Each row is where one point has got to under a steady rotation. How many steps took it there?
The counts run from 0 to 1147.
[  9  20   1  -4  -8  10  -3  -2   8 -14 -16   4  16   8   9  -2  12  -8
  16 -11  -2  19   8   4   1 -28  20  -8  -9   1   5  -1   7   9  -4] => 583
[  6   4   9   8  10   0  -7   8   3  21  -3   3   6   8  20   6   6  17
   4 -27  15  -4   9  13   4   6   5   6  13  14 -13  -4 -10 -14   5] => 989
[ 11  13  13   4  -7   3   9   2  10  -6  -3  -2   0 -16   1  23  -9 -10
  21 -17   0  -5   0  23  -7 -13   3  17  -6   0  16   2   7  19  -4] => 818
[-12  16   3  -1 -23  13   0  12  22  -5  -5  -7   5  -1  -9  -8   5   4
   8   4  18 -13  -6   6  -5   8 -15   9 -11  19   2  17  -4   2 -13] => 831
[ -1  11   4  -7 -28  13   0   8  -2 -15 -20 -10   9   8   3  13  -1 -11
  -3   4   8   2 -11  15  24   7  -9   5 -14   1   6   4   1  -5   1] => 476
[-12  -3  -1  -9 -17  -2   4  -3  19 -13   5   6   2  -7  -2  -7  14 -11
  -2 -17  22 -14 -18  23   4   7  -4  27  -6  14  -3   3   0   3   1] => 602
[  5  -5 -11 -13 -11   3 -10   8  22   0 -12 -17 -12  -3   0 -15  -9 -14
  11 -13  11  11 -12   3  -6 -19 -11   9   3  12  13  -7  16  -6 -16] => 1038
[  7  -1 -14 -11  11  10   1   3  23 -11  -7   5  -6  -8  -4   4  -3 -15
  13 -13  14   0   6   9  -6 -30   0   3   4   6  14 -19  11   0   2] => 440
[ 14  11   1 -13  -2  -3 -20  -3  -2   0  13   0   4  14  17  -9  -2  -3
  -8 -13  27  -9 -10  13   1  -4  -7   1   1   7 -14  -5 -10 -21  11] => 997
[ -5 -20   0 -10   6  -6   3   7  -6   8  -2 -21   4  -5  28  13  -9   2
  -6  -6  17   0 -11  10  23   2  -3  18   6  -7   5  -5   4 -12   3] => 408
[ 10   0 -10 -14   7   4  -4   3   3   2  -8 -11   9   2  -1   0  19  -6
  -8 -18  24  -7  -1  20  12 -26  -1   4  -4  -2  -7  25  -9  12   6] => 309
[  4   1   7  -2  15  11   8   4  18   0 -23   7  18  -2   8  11  -3   2
  12   2   2   0  15   6  -3 -27  13  10  -2  -5  12  10  13  17   1] => 445
[  6  13  14  19   7   8  -5  13   4  24 -16  -7  -2   6  16   6   0  10
 -11   1  13 -13   0   1  -9   9  -5   8   5  16  -3   8   7  -1 -19] => 759
[  5  10   5  -6  -6  20  16   0  13   2  -6   2  12   0  -5  -1   2   5
   7  -4  -5 -17   5  12   5 -19   7  13   7  18 -10  30   1  -4  -8] => 452
[  7  10   6   2 -10  27   1  -5  -5   1  -6  -1  17   0  22  -5   2   6
   1  -9  -3  -2  21  -5   4  -2  28   9  -4  23   1   5   3  -4   1] => 720
[ -3  11  -6   1 -10   9   1   9  17  -1 -12 -18   1  10  -3   3   8  14
  -2   0  19  -3  12   7  13 -19  -8   1  -6   6   3  30   4  14 -13] => 80
[-10  16   4   2   9   7  10  -4  11  -5  20 -16  -5 -15  26   1   1   2
  15  -2  19   5 -14  -4  -4 -12  -3  14   5  -1 -15 -15   2  -3  -6] => 190
[ -8 -13  -8  -5  -4  -7   6  12  14  11  -8 -13  -1   1   0  -2   6  14
   6 -23  18   5   8   8  19 -22  -1  16  10   0   5  18   6   6  -7] => 77
[ -5   1   7   6  -2  18  -4  16  14  11 -28  -3  15   4   7   6   9   5
  13   4  16  -2   3   6  -7  22  -9  -2 -10   5  10  -7  -7  16   5] => 840
[  5  -8  -1 -16   6  12  -5   5 -16  10 -10   1  20   3  18  -6   4 -11
 -13  -6  19 -15  -4   6   9   0  13  13  -5   3  -2  -1  -1 -27   9] => 34
[-10   9   0   7  -8   4  16  11  17   1  -7 -19  -9   0  -2   2   9   7
  10 -18  11  11  -9   9  18 -11 -11  12  14  10 -19  11  -2  -3 -18] => 684
[ -4  -2   4 -10  -8  -8 -15  11  13  21   3 -15  -5  12  15 -10  -2  14
  -7   1  26 -11 -15   8   7   9 -18  -1   6   6  -6   5  -5  -4  -3] => 765
[  6  -2  -3 -15   2  21   5   9   0   6  -8  -2   6  11  20  14 -15  12
  -8   3  10 -14  12   2  25 -20  -4   2  15  -1   2  -2   5 -17   7] => 782
[-16  11   8   9   5 -15   3   4  16 -13 -13  -6   6   1   7  14   9   2
  -4   8  15   2   1  18   9   0   3   8  -4  15   1   7   9   5 -31] => 750
[ 12  24  -1   1  -9  18  -8   5  10  -4   0  -5   8   5  -2  -9  11   2
   4 -14  22   1   7   1  -8  -8  -4  11 -14  12  -7  25  -3   1  11] => 1060
[ -7   0  -5  -7   5  -5  -6   5  23   2  11  18  -1   0  13   2  -7  10
  -2   0  34 -22  -2   5  -5 -21  -9   6   7  -4  10  -4  15   8  -2] => 296
[  5  18   5   0 -30  -8 -10  -9   9 -18   9 -10  -7  -3  14  -3   0  -2
   4 -20   6  15  -4  12   3  -2   4   6  -7  15   2  -2  11  14  -7] => 957
[  2  25   9   2 -29   2  -8   4   5   0  -2   4  12   9  17  -4   5   7
  21  -5  11   4   2  -1  -4  -9  13 -11 -10  -6   9 -10   8  14 -11] => 356
[  7   7  10 -19   0  21  -2   2  11   3   1 -13  23   1  23  -9 -14   0
  17   8   0   1  -3  -1  -6  -9  -2   9 -12  -1   0  16  -3 -12  21] => 930
[  5   8  13  -2   0  -5 -10   0  -2  12   1   0   2  11  19 -13  10  -6
  -6 -20  16   1 -18  20   1   1   3   9   4  14 -23   5  -8 -17  -2] => 391
[-16   1  -9 -14 -22  -1 -16  -1   9  -6  10  -5   4   4  19 -23   9  11
   0  -5  30  -6  -5  -4   8   6   6  -8  -5   9   3 -14   1   2  -2] => 498
[ -2  14  13   5 -16   7   2  10 -11   3   9  -7  16  -7  23  23   0  11
  14  -5  11 -12   9   5   4  12  13  11  -8  -5  14  -4  -4  -3   2] => 486
[ -6 -12   7 -11   6   2  -4   1  12  11 -18   9  17   5  20   0   2   2
  11   4   1 -12  10  16  11  -2  18 -17  12   9  15 -23  -1   6  -8] => 508
[ -5   1  -5 -15  -6  15  -2  -9 -10  -5  -7  -3  10   0  18 -15  12 -13
 -23   8  20 -14 -13   6  13  -4  16  -5  -3  12  -5  -8   8  -3 -16] => 872
[ -9  10   3   3 -14  12   6   3   8 -13 -23  12   8   1  -5   3  19 -10
 -14   0  21  -9 -14  13   3   9  -6  11  -7  13  -3  -2   8  10 -15] => 605
[  4  11  -2   0  15  11   3 -14  -3 -16   7 -12  -6 -11  27  14   3  -1
 -12  -6  18   0   8   7  11  -8   3   3   6  15 -11 -20   3   6  -7] => 45
[  8  -8  -3  -3 -15  18 -13   8  13   3 -22  -1   2  11   9   6  -4   4
  -4 -17  10   4  13  11  16  18 -10   2   1  19   5  -6  -5  -5  19] => 845
[  1  -5   4 -12  -6  20   5  -2  21   5  -4   6   8   0  15   1  -3   1
  14  -8   8  -8 -12  13   6  17 -13   5   4   8  -7 -14  -9   5  32] => 1071
[  0   7  16  -2 -14   9  -6  -1   3   0  -3  -7   9 -11  22  -3   0  -9
  16   5   5 -15 -15  17  -8  13   9  -4  -7   4  19 -22   0  18  -7] => 130
